Named moves, each a turn or a mirror, and the order they were made in; the first pair answered:
move Z_560:
[ 32  19 -21  27 -19 -11  -5 -14   8 -38 -25   7 -11  -4  -1  12 -15  36
 -33 -17 -14  49 -19 -19  -8] => [ 29   7  -3  17 -27   7  11  24  13 -26   5  -5 -28 -21 -16  18  19  37
 -46   2 -11  22 -42 -24   6]
[  7   0  -1  40   9  31   4 -17 -27  -1  -1  12  -9   6 -10   5  -6 -10
  -2  -8   1  38  23  37  -2] => [  6  -4   9  30   4  43  14   7 -24   6  20   5 -22  -6 -18  12  15 -12
  -9   3   1  19  10  34   7]
[ 16   7 -14   2  -1  22  13  27 -19   1   6 -22  -5  -2  -2 -19 -21   4
 -23  14  39   6  -9  -3 -18] => [ 18   7 -18   5   1  16   6  13 -22  -6  -6 -15   0   5   4 -21 -33   2
 -19   7  36  14  -2  -3 -19]
[  3   3  -8 -17   1 -13  -6 -10  -3 -10 -12  -8  15  12  -1   3 -14  22
  -1  -4   7   2   7   9   1] => [  4  -1   5 -22  -1   0   3  14   2  -2   6 -14   5   2 -10   8  10  24
  -6   9   8 -16  -2   8   9]
move Z_562:
[  7   9  27  14   4   0   8   0  23 -13   9  23  -1  -3 -28  19   2  -7
 -10  12  16 -17  -4  15   7] => [ -4   5  14   2  12  -8  -2 -27   8   5  -4  21   0  -5   0  -2 -10 -23
  12  -9 -34   6  16 -21   6]
[-41   1 -43  64   0  19  -1 -28  -1   4  -7  35 -35 -26 -13 -43 -21 -60
 -10 -21   2  21  -6  -6  -9] => [-14 -18  -6 -41  -2 -35 -46  -6 -42  12   1 -41  20   2  -6  -4  41  33
  64  -1   5 -28  20 -12  44]
[ 10   1 -37  33  -5  48   3   7   1  11  12   9 -21   5   0 -27 -17  -6
 -39   4  10  28 -24 -11 -11] => [ 19 -14 -27 -30   0  18 -28   6 -29  24   8 -33  10  19  16 -18  10  33
  13   2 -17  12   2 -33  17]
[  6  10 -25   9 -12  25   4  -8 -10 -25 -29  -2  23  15  21   7 -63  16
 -13  -6  68  40  -5  27 -46] => [  5   4 -25 -27  -5   4 -15 -23 -32  -9 -37 -23  36  21  44   3 -57  25
  22 -19  28  44  18  -2 -33]
move Z_144:
[  5 -14  17 -36 -17  -2 -24  -2 -23  -4  13  -9 -10   2  14  14  22 -10
  -3 -17 -31 -21  12  15  11] => [  8  -4  -2 -18 -15  -7 -32 -24 -26 -22 -11   1   4  16  19   9 -14  -5
 -10 -26  -4   6  18  29  -9]
[ -2 -19  18  -2  -3   1   9 -22  -7  14 -16   2  -9 -34  31 -24  29 -29
  17 -42 -75 -13   9 -24  58] => [  3  -4  -7  21   0  -8  -8 -56 -13 -12 -54  16  12 -10  40 -30 -24 -23
  17 -56 -42  17  18  -5  28]
[-11   0 -29   9   2   9  -4 -13  21   1 -10  -2  -7  -5  11 -26  -8 -24
 -25 -42 -39  30 -17 -29   2] => [-13  -2 -23   3   4  11  -3  -7  22   6   0  -6 -11  -8  13 -26   3 -28
 -22 -40 -46  22 -18 -34  10]
[ 10  -2  18 -14  -7  -5   7  12  12  20  15  -6  -1 -18  -2  17  14  11
  18  13 -11 -15  -6 -10  20] => [ 17   7   7 -10  -3 -23 -11 -21   7   1 -11   1  18   2   6  18 -15  21
  27   1   2   4  11   0   8]
Pairs:
Between the rows of a pair lie two moves.
[  5   0  23 -21   0 -41  -6 -15 -24 -19  -8   4 -10 -11  -1 -13  -6 -13
  45  -7  -1   6  11 -16  -2] => [  3   0  24  -5  -9  -3  20  22 -16 -12  17   0 -35 -28 -16 -14  -1 -21
  12  10  31   1 -21  -6 -11]	Z_144, Z_560
[ 12  -6   5  -9  23   8  -9   6  26  -3  13  44  -6 -14  10   5  18 -63
 -30   9 -29  22  24 -14  13] => [ 14  -9  11 -20  21   2 -12   9  28  -3  18  38  -2 -11   9  13  32 -55
 -23  12 -32  12  28 -14  22]	Z_144, Z_560
[ -5  -9  36 -52   6  11  -2  38 -19  27  28 -86 -13 -26  -9  -4  46  26
  35  15 -23 -44 -21  -4  35] => [-20  -9  15 -41  13  17  -3   9 -23  42  14 -78 -22 -35  20 -34  23 -11
  41 -13 -70 -11  -6 -38  26]	Z_562, Z_562
[-13 -11  10 -41 -17   7  25  29   7   0  23  16 -18 -19 -24   3   6  25
 -18  16   2 -23  24 -13  17] => [ -5   1 -16 -18 -15  -5  10  -6   1 -27 -14  28   5   4 -18   0 -43  34
 -16   2  33  10  36   6 -13]	Z_144, Z_144
[ 19 -13  -3 -24   4 -40 -26 -13 -12  -4 -26  -5  37  13  -8  11   4  31
  21  -8   6   4  15   0   2] => [ 11  -7   2  24  -6   2  13  24  18  -7   0  25  -4 -11 -36  13   9  -1
 -36  11  34  -6 -22  20 -11]	Z_562, Z_560
[  8  -2  -9  -7  11   6  26   6  20  -1 -40  30  -3 -14  -7  -2  14 -23
 -12  -3  -2  -6 -22   9  11] => [ 11  -1  -8 -17  16  -9  16  -6  15  -1 -50  30   8  -6   0   0  15 -19
   3  -7 -13  -6 -11   2  17]	Z_144, Z_560
[ 28   5   5   0  -2 -28  -5  16  10   7   5  -5   5   5 -33  22  11   5
  11  27  29 -59  -7  22  23] => [ 23  13 -18  33  -5 -11   4   6  13  -3 -10   7  -3   2 -29   8 -29 -12
 -13  19  52 -31 -14  32  -7]	Z_560, Z_144
[-12  -3   2  -5  -7 -20 -14   7   4  22   9   1 -12  -6   5   0  10   5
  13   6 -19  -9  -1 -11  10] => [ -4   5   4  11 -10 -19 -11   9  14   4   5  12 -10   1 -10  11   4  15
  -3  13  15 -15 -10  12   2]	Z_560, Z_562
[  2  -1   3  31  -4  30  27  -1  33   8   3  25 -46 -14 -31  -2  -1 -40
 -41  -7 -11 -10 -15  -2   2] => [ 15   4   5   3  10 -30 -16 -57  20  -9 -36  28   3  20 -12  10 -13 -13
  12 -30 -33  -5  28   0  12]	Z_144, Z_144
[-19  -4 -58 -44 -11   9 -13  28 -27   4  15  12 -15  15  18  32  -8  -9
  -9  -4  25 -35   9  14   2] => [-23  -5 -64 -37 -14  16 -10  29 -26   6  15  14 -18  13  20  31 -14 -16
 -15  -5  25 -31   6  12   0]	Z_560, Z_144
[ -3   0  21   1   2   9  12   7  17  15  13   9   0 -14 -16   3  27  -3
   0  13   2 -23  -7   3  27] => [  3  13  -2  19   6   1   0 -24  10  -7 -18  20  17   6  -8  -1 -15   5
   1   2  29   4   3  19  -1]	Z_144, Z_144
[  3  -1  15 -10  13 -34 -18 -26  -5   9   2  15  10  12  16   9  11   1
  14 -11 -52   6  21 -16  16] => [ -6   5  -6  34   0  23  17  10   5  11  23  24 -30 -12   0  -5  -8 -28
 -40   4  -6  20 -19  -7 -16]	Z_144, Z_144
[ 27 -13 -13  10  37   1 -12  -2  36  -1 -16  41  18  -8   0 -13 -18  35
   1   6   3 -12  -3  20   6] => [ 21 -24  -2  -4  31  14   0  22  35  19   6  30   2 -26  -1 -12   9  30
  -1  14 -13 -27 -11   5  20]	Z_562, Z_560
[  7   8 -10 -37 -14  44  12  31 -26  -3  -5  -1  -2 -17 -20   6  21  14
 -29  -1  21   4 -38  25 -41] => [ 14  11  -4 -61  -4  -2 -20  -8 -35 -11 -29  -3  35   8  -6  17  19  37
   9 -17  -4   3   0  23 -27]	Z_144, Z_144
[ -5  20  22  10 -33   1  10  22   8 -18 -41   4   3   1 -27  28 -16  43
   8  15   9  42 -14  31 -36] => [ -6  23  15  12 -29  -6   5   6   7 -16 -50  12   7   3 -19  24 -27  35
  17   7  -6  54  -5  24 -39]	Z_144, Z_560
[ -9  -3  19  -2  17  41  49   4 -27  12  -1 -15 -50 -32 -21  25  21 -11
 -10  10 -16  -6   6  13 -14] => [ -2  -1  12 -26  28   3  16 -38 -43   3 -32 -23 -16  -8   2  24   5   7
  30  -9 -36   6  40   2 -12]	Z_562, Z_144
[ -3   5  -6  46 -13  39  33  44  16  -5  27   4 -34 -18 -27  -2  -2 -15
 -45  23  47  -7 -41  20  -9] => [-15  -8   5  32 -10  39  38  47  19  15  44   1 -47 -30 -22  -8  25 -30
 -37  20  -2 -17 -33  -5   8]	Z_560, Z_144
[ -1  22  19  12 -20  24  25  23  -5   7  -4 -38 -11 -19  -9   5  13   5
 -13  37  41  -3 -18   3 -22] => [  2  15  24 -15 -17  10  13  19 -18  14  -4 -56   2 -15   1   7  23  23
   8  37  30  -8  -8  -8  -9]	Z_562, Z_562
[  3   7  -9  13   7  -9  -2 -20  15 -14 -19   8   3  12   6  -8 -23  -2
  -2  -6   2  11   8   6  -1] => [  4   7  -7  16   6  -8   1 -15  17 -17 -17   9   4  13   0   0 -21   5
  -8   0  15   6   3  13  -1]	Z_562, Z_562
[ 34   3  17   9   4 -25  -8 -13  -6 -35 -40   7  23  43 -27  34 -27  32
   0  19  55   4  15  59 -12] => [  4 -22  36   3  -6  34  43  56   3  21  31  -5 -45 -16 -31  14  36 -23
 -32  36  -1 -24 -24   8   9]	Z_562, Z_560
